A single turn carries every row of the set below to another of its rows. Some are shown first; where does it send the rows asked next?
nop: [ 22   0  16   5  10  -7  20  -1  12  -6 -36 -11  16  18 -30]
meto: [ 19  -2  -1   8  27 -22   2  -9   1 -12 -22  -4  11  -8 -36]
Rap: [ 16   4   1   6  20 -25   3 -12  -3 -10 -22  -3  10  -9 -39]
pazek: [ 12 -25   6  25   6  12   2  17  -1 -22 -10 -20 -17   2 -26]
Lera: [-20  16  19   5 -13  -3  15   8   5   6  17  22 -11  -3  16]
feze: [-11  -1  11  16  -3   6  18  10  14  -6  22  27 -14  -4  13]
vur: [ -7 -23  -6  -6 -22  21 -14   1  26 -18 -15  17  14  12  -7]
gel: [ 19   5  20   6   5 -10  21  -4   8  -9 -35 -10  15  13 -35]
lan: [-17   8  14   1  -6   1  15  12  10   8  18  21 -11   2  23]
saneg: [-17  -3   3 -17 -34  11 -16  -4  14  -7 -19  10  17  13  -6]
dovu: [ -7 -19  -2   4 -30  20 -11  -4  23 -26 -13  21  11   6 -19]
Lupav: [ -2 -17   6  13 -11 -26 -17  -6 -12   7   1 -32  -9  11  -6]
ligi: [-11 -14  -2 -16 -25  15 -16   1  22  -9 -18  12  17  17  -1]
nipam: [ 2 14 15 13 -7  5 19  1 25 -7 24 27  1 -6 13]
gal: [-14   6  15  19 -11   3  18   7   9  -8  22  30 -17  -8   8]
litad: [ -3  23  19   9 -14   1  18  -2  19  -3  20  24   2  -6  12]
zegim: [-14   1 -23  -5  -7  15  12 -33   9 -23  17   7  -7   3  -7]
telo: [ 22   2  19   8   8  -9  22  -3  10 -11 -34  -9  15  13 -35]
satum: [ 21   0  16   7  10  -6  22  -1  13 -11 -35  -9  16  15 -33]
gopu: [  2 -12   9  -4   5   3  -5  21  -5   7 -18 -35  -6  16  -2]
Bov: [ 20   6  20   4   6 -10  20  -3   8  -5 -36 -12  17  16 -32]
Lotu: [ 12 -27   3   9  13  11  -1  23   3  -7 -14 -27 -12  13  -9]
biru: [  3  -8  15  28 -11   5   2   7 -13 -20 -10 -21 -19  -5 -37]
tuva: [ 18   0  -2  -5  30 -24   0  -5   3  -3 -24 -10  15  -1 -24]
kisef: [-19  11 -18 -15 -13   9  10 -35   3 -13  14   2  -3   6  -3]
kabes: [ 20  -6  -3   1  31 -21   1  -6   4  -7 -23  -6  13  -4 -29]
suvar: [-16   8 -20  -9 -13  11  12 -36   4 -20  15   6  -6   2  -9]
til: [ -3  23  18   5 -12   0  16  -1  20   1  20  22   5  -3  16]
geve: [  7 -34  -1  20   1 -17 -17  -1  -1  -3   4 -26 -11  12  -5]
dutip: [-20  14  17  14 -15  -1  17   4   4  -2  20  26 -15  -7   8]
mul: [ -5   8  21  14 -19  -4  -1   6 -23  -5 -16 -27 -15   0 -31]
zil: [-18   1   4  -7 -42   9 -14 -10  10 -13 -18  14  14   6 -18]
seti: [-17   7 -21 -20  -8  10   9 -31   6 -11  13   1  -1   9   3]
Bas: [ 14   6   2  -6  23 -28  -1  -9  -3   0 -26 -10  15  -3 -27]
Zim: [  3 -26   1  13  -3 -22 -17  -2  -6   5   2 -31  -9  14  -2]
tavak: [-10  -4 -25 -10  -3  16  12 -31  12 -19  16   6  -4   6   0]
Mem: [  8 -33   1  29  -4 -17 -14  -5  -3 -10   7 -23 -15   6 -14]
Vosul: [  1  20  17  13 -11   3  19  -3  21  -7  23  27   2  -7  10]
sot: [ 1 14 14  8 -5  5 18  3 26 -4 23 25  2 -4 18]
Dera: [ -6   7  17  -2 -11  -4  -4  11 -18   9 -19 -36  -9  11 -13]
laded: [-13  -7   3   3 -38  14 -11  -9  14 -23 -15  20  10   2 -24]
kote: [ 13  10   4  -1  19 -28   2 -11  -5  -4 -24  -8  14  -6 -34]
Litu: [ 20   3  19   3   9 -10  21  -1  10  -4 -37 -13  16  18 -29]
did: [ -2 -15   8  21 -16 -27 -15 -11 -14  -1   3 -28 -13   6 -16]
Nikup: [-14   0 -25 -17  -3  13  10 -29  11 -14  14   2  -2  10   4]
bol: [  3 -23   4  30 -13 -22 -13  -9 -10  -8   6 -24 -15   3 -20]
saru: [-1 18 16  5 -7  3 17  2 24  1 21 22  4 -1 19]
lis: [-13   0  11   7   0   4  16  14  14  -1  20  23 -12   1  21]

til -> saru
Lotu -> pazek
Where do these go?
Bas -> tuva
zil -> saneg
bol -> did
tavak -> zegim
feze -> gal

A single turn carries every row of the set below to another of its rows. Some are shown first; where does it send the rows asked next?
Lak: [ 26 -13 -37 -15   9 -24   1   5   7   3 -20 -17 -19  -9]
Tir: [ 55 -31   3  -1  11  -8 -26 -21  14 -26 -14  -6 -31 -30]
femaz: [ 28 -36   8   4   6  15  25   1   3 -18 -26  23 -24  -8]
tego: [ 36 -57   0   2 -10  11  -7  -5  23 -39 -25 -27 -19 -21]
mitu: [ 51 -35  10   9  -2 -12 -27 -19  13 -17 -14  -2 -21 -28]
zase: [ 23  -9 -34 -21   8 -20   5   6   9  -6 -30 -25 -23   1]
poda: [  6  -8  15 -34   6  31 -21   4  -6 -10 -26 -10 -20 -25]
sopi: [  8 -30  -3  -2  34  31 -12   0 -11  -9 -44 -13   1 -30]
Resa: [ -2 -21 -15 -10  21 -25 -13  11  29  -8 -38  -8 -44 -11]
zitu: [ 31  -9 -37 -14   8 -22  -4   1  16   3 -24 -19 -21  -4]
tufi: [ 30 -46   8   4  -2   8  21  -2   8 -13 -22  23 -11 -15]
Sofi: [ -2 -32 -22 -10  16 -17 -10  15  38 -11 -36  -9 -39 -14]
Kabo: [  8 -19  -1  -5  37  29 -20 -11  -9 -11 -48 -18  -5 -19]
zer: [  9  -7  14 -23  -4  38 -25   9  -4  -5 -30 -15 -21 -23]
Fono: [ -5 -29 -21  -5  12 -16 -11  13  36  -7 -35 -16 -43 -14]
soki: [ 32 -17  12  19  -9  24   8 -15  18  -3 -37   2 -37   5]
dufe: [ 40 -49  -4  -7   2  14 -11 -10  27 -45 -24 -28 -31 -21]
kom: [ 11 -24   1   1  34  27 -19   0 -15 -10 -44  -7   0 -26]
dol: [ 29 -28  12  19 -18  20   2 -19  26   0 -37  -3 -27  -1]
Kog: [  9  -5  14 -22  -1  33 -26   4  -4   3 -27 -15 -22 -28]

tufi -> tego
zase -> Kabo
Where do these go?
kom -> Sofi
Fono -> Kog
femaz -> dufe

